[[-120 -822 -225  495  375 -130]
 [  58 -177  -94  -31 -539 -275]] | -177

[[-222 -425 -501   11  457]
 [-284 -376 -602  -89  546]
 [ 444  164 -838 -716  -24]] | 164

[[-276  422  518  328 -177  391  616]
 [-341  375  662  325 -191  780  701]] | 375

[ -3 201 207 696] | 201

[[-426  -68 -732 -651  285 -130]
 [-526 -316  382  150  364  426]
 [-592 -244  -80  328  839  139]] | -244

[[ 352  824  889  488  428  377 -577]
 [ -84   65 -398 -238  122  -75 -131]] | 65
---
140	186	-233	-152	263	376	-15
-9	0	0	-375	-121	-607	796
value 186

-320	255	295	-575	146	295
-255	657	-125	-351	37	-125
190	384	180	-195	-583	180
value 657

-263	100	-192	-344	-665	357	-451
-255	119	-162	-348	-655	360	-496
-264	92	-226	-330	-685	348	-411
value 119

-508	-305	340	-739	725	127	-426
-302	-283	-330	114	-34	-314	-537
60	444	319	259	-603	227	-162
value -283

-643	361	-123	907	-791
-842	-477	-6	-249	611
value 361

-209	-78	-81	59	-5	8	-71
-250	-40	-766	90	-35	76	-71
-61	47	127	65	37	4	-71
value -40

773	-612	-294	-322	252	567	867
801	355	210	-365	427	-161	570
607	701	296	-359	317	-412	276
value 355

-286	0	-341	332
-153	55	-130	244
13	0	-249	776
value 55

104	115	187	296	199	74	727
258	588	660	50	276	313	507
value 115
---
-245	-323	297	-205
-760	-707	627	-115
-240	-205	94	-341
Answer: -341

-105	-518	-771	480
-46	-313	-74	-60
-182	72	-195	121
Answer: 121

-816	31	94	-269
-674	-188	-28	-782
77	-320	359	-279
Answer: -279

461	-82	171	651	715	901	729
-180	74	-115	493	99	-87	347
604	-525	567	237	742	564	170
Answer: 170

635	697	878	711	572	88
-11	7	8	-134	-14	-66
259	-30	-40	174	-193	58
Answer: 58

299	588	99	12	75	141
326	661	131	5	88	129
332	680	140	2	94	123
Answer: 123

-610	-848	319	191
-188	-734	-334	115
-713	-333	-372	475
Answer: 475

50	-258	96	-598	-607
-14	-662	215	-162	-569
123	-176	26	-603	-537
Answer: -537

31	-220	149	-83
-376	-569	235	242
-269	-230	-796	-632
Answer: -632

-210	145	316	-787	-740
-17	-127	-154	456	395
-291	205	502	253	104
Answer: 104
---
 222   818   599   192   342  -469 >> -469, 222

-231   902  -904  -262 >> -262, -231

 272  -124  -118    -2  -856 >> -856, 272

-132    19   852    37   -64 >> -64, -132

-394  -207   205  -300   -75  -664
-508  -274   -29  -448  -181  -530
>> -664, -508

-166   660   112   187 >> 187, -166

-792   104   241    12  -595    27   483 >> 483, -792
---
-268	-153	440	-645	16	-213	167 -> -268

-708	364	-422	-220	407	-43	182 -> -422

729	-754	-159	93	125 -> -159

808	15	-85	-412 -> -85

-131	224	-432	-45	367
-145	-421	815	148	66
-459	-66	-635	-274	-197
-> -459

828	106	-511	-566	415 -> -511

-101	-800	383	-835	-298	-218	742 -> -800
---
[  4   1 -41  29 -19] -> 4
[7066 7699 2184 5393 8820 6811 4342] -> 7066
[44 82 43 11 26 14] -> 44
[ 336 -245 -668  511  350   86] -> 336
[7010 9518 5756 7417 6967 2485] -> 7010
[27 22 79 66 35 96 48] -> 27
---
array([[  73.1,  -74.1,   -2.3,  -94.7,   26.4],
       [ 214.1,   -4.8, -204.4,  116.8,  -27.7]]) Out: 73.1

array([[ 13.0,  -9.4,  -9.7,  -9.3,   8.0,  -6.3, -23.1],
       [ -8.3,  -7.5,  -0.3,  -6.1,  -7.1,   2.7,  -4.2],
       [-13.5,  -9.2, -13.5, -10.9, -12.6,  -7.9,   3.3]]) Out: -8.3

array([[-1.07, -0.31,  1.12,  0.89],
       [-1.55,  0.12, -1.53,  0.58],
       [ 1.21, -0.24, -0.77,  0.83]]) Out: -1.55

array([[ 2.0, -0.9, -2.3,  0.6,  0.9,  1.7, -2.1],
       [ 1.5,  0.7,  0.4, -0.8, -2.0, -0.8,  2.1]]) Out: 2.0

array([[  50.1,  209.4,   90.6,   -0.3,   -5.8],
       [  71.2, -135.6,  -74.0, -100.4,   27.8]]) Out: 50.1

array([[  13.568,   99.749, -153.979,   59.825],
       [ 195.723,   12.351, -123.936,  -45.031]]) Out: 13.568

array([[-103.9,  -22.2, -120.8,  -24.1,  -58.3],
       [ -56.8,    8.8,  -71.3,  -90.4,  -64.4],
       [ -92.9,  -83.3, -118.4, -127.2,  175.1]]) Out: -56.8

array([[-0.12, -0.03,  0.16, -0.14,  0.02,  0.10],
       [-0.02, -0.03, -0.18,  0.04, -0.09, -0.06]]) Out: -0.12

array([[  1.60,  18.68,   0.36,  -8.82,   1.96],
       [-14.63,  22.25,  -8.53,  12.68,  13.17],
       [ 22.05,  21.53,  -4.86,   3.76, -10.63]]) Out: -14.63

array([[-1.6,  0.9, -0.8, -1.4],
       [ 1.8, -0.9,  0.5, -1.2]]) Out: -1.6
---
((179.21, 37.56, -87.55, 91.01, 91.40), (-124.51, 187.30, 75.68, 146.39, 19.86)) gives 187.30, 179.21
(8.55, -146.26, 157.65, -24.59, -130.95, -37.96) gives 157.65, 8.55
(-0.64, 1.37, 1.28, -0.78, -1.28) gives 1.37, 1.28
(4.671, 15.452, -6.472, 8.714, -11.437, -15.674, 2.282) gives 15.452, 8.714
((35.139, 36.776, 127.459, 88.008, 115.845, -149.222), (40.331, 124.663, 128.449, -60.315, -12.876, 112.359)) gives 128.449, 127.459
(2.77, -15.50, 15.56, 1.88, -8.36, -17.52, 3.31) gives 15.56, 3.31
---
309	135	424	-345	348	-288	-302
156	147	286	25	-756	275	574
338	447	462	212	-133	293	-326
yields 462

-336	-228	412	-813	-69	217
-198	538	-700	-200	-18	-177
155	313	-397	-78	286	239
yields -397

-94	-309	844	417	-282	-433	227
849	177	23	338	740	-36	218
810	-265	665	-315	250	-24	75
yields 665

169	-342	-155	-741	-226
-43	-132	-183	168	12
-173	-589	-259	8	132
yields -259

183	3	-97	-114	334	214
130	305	361	-196	801	-260
499	86	257	-187	710	-87
yields 257

-8	-28	-328	496	-208	-19	-295
-62	-57	-511	-52	357	-825	852
-109	0	-518	338	-11	225	-16
yields -518

-304	-766	162	577	-276	459
-518	-578	312	278	-439	41
399	502	-253	-566	329	-204
yields -253

-241	10	-287	-281	910	-44
-527	-24	-577	-567	-75	-5
-456	53	-465	-337	469	-3
yields -465

-259	728	200	188	-551
395	-131	-136	19	-674
-68	471	187	85	-677
yields 187
---
[283, 51, 705, 741] | 283, 741
[[536, -723, -617, -862], [-503, -59, 740, 410], [-889, 818, -675, -673]] | 536, -673
[571, -739, -360, -263, 649] | 571, 649
[-764, -100, -272, 1, 263] | -764, 263
[[-102, -274, -220, -893], [-81, -435, -61, -278], [53, -71, 199, -562]] | -102, -562
[270, 290, -665, 533, -539, 268, -84] | 270, -84
[-42, -205, -491, -134, 343, 725] | -42, 725
---
Input: (22, 1, 45, -37, 30, 28, 39)
Output: 39, 22
Input: (-38, -4, -6, -13, -43, 28, -45)
Output: -45, -38
Input: (76, 103, 60, 118, 244, 254)
Output: 254, 76
Input: ((-8, -8, 8, 32, 2), (0, -36, -24, 0, -7))
Output: 2, 0
Input: (8, 253, 149, 218)
Output: 218, 8
Input: (7971, 4461, 4656, 6767, 7803, 9655, 2170)
Output: 2170, 7971
Input: ((191, 102, 104, 156, 135, 145, 199), (177, 176, 138, 188, 132, 152, 23))
Output: 199, 177
Input: ((710, 967, 233, 552, 698, 808), (665, 654, 677, 649, 419, 760))
Output: 808, 665
Input: (844, 714, 162, 800, 478)
Output: 478, 844
---
[[-13.2, -174.4, -95.1, -196.1, -10.3, 145.4], [-12.4, -117.3, 57.9, -40.4, 133.2, -72.8], [29.9, -84.5, 190.4, -22.9, -40.3, 87.3]] ⇒ -13.2, 87.3
[-3.9, -118.0, -121.4, 40.1, 147.2, -94.2, -25.8] ⇒ -3.9, -25.8
[[-0.070, -0.011, -0.015, 0.148], [-0.040, 0.042, -0.213, -0.050], [-0.009, 0.045, -0.064, 0.012]] ⇒ -0.070, 0.012
[[81.59, -58.70, -7.67, -60.71, -59.38, 64.51, 63.59], [171.27, 49.54, -212.11, 40.33, 222.84, -147.67, 82.20]] ⇒ 81.59, 82.20
[15.9, 17.6, -11.3, 0.4, 5.8] ⇒ 15.9, 5.8
[[-0.04, -0.03, 0.06, 0.15, -0.15], [-0.05, 0.12, -0.09, 0.00, -0.09]] ⇒ -0.04, -0.09
[140.04, -72.39, 64.06, -105.61] ⇒ 140.04, -105.61
[0.12, -0.04, -0.12, 0.05, 0.07, -0.13] ⇒ 0.12, -0.13
---
-530	-645	-358	-722	-842	130	610
-696	-791	-188	-815	-843	282	419
-305	320	242	-6	670	-408	-467
=> 242

-185	-665	287	179	-680 => -185

94	-727	195	164	65	-320	315 => 195

-32	67	-300	810	-201	-386	-18 => -300

-91	-39	-728	141	141	314	-131
-368	174	17	195	1	-261	432
=> 17

252	659	36	-133	-111	-124 => 659
